rotation ticks, each row followed by its count of ticks:
The counts run from 0 to 218.
[ -4   0 -42  -5  -6  10  -6  -8  23   0 -26 -14 -23  27 -22  -8  23  -1
 -47 -20  29 -14  -6  16   5 -17 -19  18 -19 -11  18   6  -8  25   9  11
 -47   5  -7  -7  -7] -> 152
[ 26  -5 -21  -1  -5  13   4 -22  36  -6  10 -19  -2  12  -9  11  22  10
 -13 -23  19  -4 -15   4 -16 -21  52  27  -5  -2  42  -5   1 -10   2 -29
 -31  20 -20  -9  26] -> 213
[ 22  11 -28 -11 -27  18  -5 -12  40   3  -2 -12   1  34 -17 -24  17  16
 -33 -10  16  -3 -25 -10   1 -19  25  36  19   5  28  14  -7  -4  10   3
 -25  -8 -13 -24   8] -> 180
[-11   9 -28 -11 -19  16  -3  -7  56 -22   1 -12  19  19 -15   1  47   8
 -27 -11   1 -24 -20  12 -11 -15  -1  11 -23   2  39   4   8  12  -8 -13
 -34  -3  -6 -11   1] -> 166
[ 13  15 -24 -20 -25  19  -6 -15  48   0  -4 -12  -8  37  -8 -29  25  17
 -28 -17  21   2 -20  -8 -12 -24  40  26  11   5  31  -1  -3   2  -3  -4
 -21   1  -4 -24   6] -> 179
[ 21  13 -22  -9   9   4  -3 -26  37 -14  -9 -27  -7  34 -26 -16   9  17
 -27 -12   7   5  -8   9 -28 -13  18  13  -7  -1  20 -24   9  -7 -27  -9
 -43  18 -14 -19  -6] -> 190
[ 29 -30 -44 -13   8  15  -2   3  29  18  -1 -24 -25   4  -9   4  10 -13
 -11 -39  32  11 -23   9 -13 -24  14   5  -1 -13  27 -17   0   0  -2 -20
 -34  13 -29 -10   6] -> 70
[ -4  14 -25   5 -22  10  -5 -18  28  -5  -8 -29   9  18 -22  12  27  28
 -36  -2   0 -29 -13  19  -1 -25   0  25 -16  -6  34  -3   3  -2   9   3
 -47   1 -25 -18   8] -> 9
[ 18  -9 -36 -28  14  12   1 -31  27  12 -13  -5   0  38  -4 -18   6 -14
 -25 -39  37   6 -18  -5  -6 -29   9   7  10  -8   6 -10 -15 -21  15   6
 -40   5  -6 -21  -3] -> 105
[ 38 -12 -32 -19  30  16 -10 -20  33  15 -11 -18 -15  25 -12 -10  19 -18
 -23 -33  29   5 -23   3 -13 -37  -1  13  -7 -14   0  23  -1  -2  12 -16
 -32  -3   1 -17   1] -> 123
[ 17 -15 -38  -6   3  -2   8 -10  39   5   1 -38  10  22 -13   2   4   2
 -28   8  41  17 -21  11 -21  -5  -5  29   8  -9  10  -7 -17   4  -8  -6
 -46   9 -33 -18   4] -> 47
[ 21  -2 -26 -31  21  19  -1 -25  30  13  -3 -14  15  27   2  -1  33 -17
 -10 -33  19 -17 -26   5   1 -45  12   4 -11  -9   7  -3   6 -20  29   0
 -25  -7   4 -27   8] -> 107
[  3  19 -28 -11 -24  14  -7 -14  32  -7 -11  -9  13  22 -21  -1  30   8
 -39 -24  10 -28 -25  -6  14 -16 -10  27  -2   0  34  20   8  -1  24   1
 -40  -7 -10 -19  16] -> 164
[  7  -9 -28   5 -15   8   1 -16  45   0   7 -29  -3  21 -10  -2  19  24
 -30  15  19   9 -10  16 -22 -18  16  39  -9  -2  20  10 -21   7 -12 -13
 -40   5 -28 -10   1] -> 202
[ 13  24 -22  -8  10   8  -5 -25  39 -16 -13 -37  -1  31 -28  -4  22  14
 -26  -2   4  -7 -13  21 -29 -21  14   1 -22  -4  20 -25  14   2 -25  -8
 -40  13  -6 -20  -3] -> 189
[ 16  24 -24  -8 -15  19  -4  -7  44   4  -1 -30  15  29 -12  -1  37  13
 -26  10   0 -26 -29   9  -1 -34   9  23 -12  -2  28   9   0   2  15   0
 -28 -15   0 -25   8] -> 182
[ 25  23  -6 -15  -6  14 -15 -25  38  -6  -7 -27  -9  21 -12  -6  21  27
 -20 -22  14  -4 -15   7 -25 -30  34  19  -1  -8  23  -8  14   3  -7 -28
 -16   5 -15 -24  13] -> 195
[  4 -14 -34   2  -8  15   3   3  15  15  10 -52   6  20  -8  13  22   8
 -23  -2  31 -18 -35   8 -10 -22   0  22  -2 -39  34  -3   1   2  24 -11
 -23  -6 -14 -13  17] -> 60
[ 28  23 -15  -5   6   4  -6 -28  12   4 -15 -34 -16  21 -19  17  12   7
 -22 -23  23 -15 -11  13  -6 -28  37  22 -10 -19  29 -21   9  -1  16 -17
 -39  12 -12 -18  21] -> 211
[  4   8 -29  -6   2  -2  -6 -21  27  -6 -23 -11 -19  25 -21   7  27  -6
 -42 -21  20 -27   4  19   3 -27 -15  20 -21  -2  17   0   1  15   6  15
 -59   1 -13 -15  -5] -> 153
[-17 -12 -12   5  -3   6  -3 -33  29 -10   1 -23  -2  33  -5 -10  43  15
 -33 -10  32 -33  -3  11 -19 -35  -2  23 -18 -27  10   7   6   9  13 -11
 -33 -15   3 -14  -2] -> 131
[-14 -28 -56 -10 -10  17   8  -4  15  12 -12 -28  -1  26  -9   4  10   2
 -33 -23  35   0 -21  16  -5 -20 -13   1  -7 -23  23 -22 -15  -2   7   9
 -42  11 -20   2  -5] -> 82
[ 28  -7 -37 -11  22   6   5  -3  34  14  -5 -44   3  22 -14  14   9 -11
 -25  10  31  13 -23  20 -13 -16 -10  20  -4 -11  11  -6 -13   9   1  -4
 -43   1 -28 -18   5] -> 48
[ 11  -4 -26 -15 -17  12   1 -20  37  -2   4 -30  20  22  -9  -3   8  21
 -21 -11  37  12 -30  -4 -17  -7  16  35  22 -12  28   1  -6  -4   6 -26
 -24   6 -27 -20  24] -> 41
[ 23 -37 -31 -10  13   1   1 -11  36  10   7 -17 -18   4  -8   8  14  -8
 -13 -33  28   7 -13  12 -23 -25  13   9  -1 -12  26 -19   2  -8 -15 -21
 -38  17 -35 -11   6] -> 69
[ -7   9 -45 -15 -25  21  -1  -6  45 -15 -20 -12   7  32 -25 -16  20  15
 -44 -11  22   1 -16   1 -10   1 -15   9  -3   2  32   1  -1  13 -15  -4
 -37   7 -11 -11  -5] -> 168
[ -7   0 -12   1 -17   3 -12 -22  41 -17  -3 -12  -7  15  -3   6  43  11
 -34 -21  22 -35  -2  10  -5 -29 -11  31 -20 -11  23  21   6  16   9 -13
 -39 -11 -21 -13   5] -> 148
[ 21  22 -29  -9 -20  15  -4 -12  41  13  -4 -21  10  31 -15 -12  26  10
 -32   0   6 -15 -35  -3   5 -30  12  33   4   3  28  20  -8  -4  18   7
 -32 -16  -7 -30   6] -> 181
[ -7   0 -17 -13  -4   0  -2 -14  44 -10  -1 -44  19  21  -2  12  29  20
 -22  12  35   1 -15  21 -34 -18  -1  23  -2 -19  19 -28  -2  16  -9 -20
 -26   1 -24 -25   8] -> 45
[ -7 -11 -48  -5 -13  20  -1   0  34  -4 -22  -8 -20  24 -21  -9  27  -2
 -40 -16  30   1 -11  13  -7 -14 -14  16 -22  -9  26  15 -11  28  -3  -1
 -43   7  -4   1  -6] -> 151
[ -4  19 -26 -13 -13   9   2 -14  46  -6  -3 -32  27  16  -2  21  35  13
 -16  14   9 -13 -14  29  -7 -32  17  21 -23   2  22  -8 -16   6   8  -3
 -39   0 -19 -22   5] -> 27
[  4   4 -49  -4 -22  20   3  -2  36  -4 -13 -26   0  21 -26  -3  14  19
 -34  -7   5  12 -19  19 -15  -9   8   9 -22  -2  37 -11 -10   5 -21  -3
 -41  22 -18  -1  -9] -> 12
[  8 -27 -21 -13 -17   4  -8 -13  38   9  15  -8 -11   1  13  10  33   6
  -9 -40  27 -17 -11   6 -11 -43  26  24   5 -14  31 -15   5  -6   4 -21
 -28   0 -37 -12  15] -> 74
[ 13   2 -24   1 -27  15  -4 -11  49  -2  15 -10  -9  15  -8  -5  37  18
 -19 -17   0 -19 -17   7 -11 -34  44  26  -6   5  41   4   1  -6  -4 -10
 -32   3 -17 -14   8] -> 5
[  3 -28 -42  10  11  17   7 -16  28   1  -2 -22 -10  33 -26 -11  24  -6
 -38  -9  23  -3 -19   7 -14 -19 -13  14 -25 -19  15  25 -10   4   5  -3
 -43   3   3   4 -10] -> 134
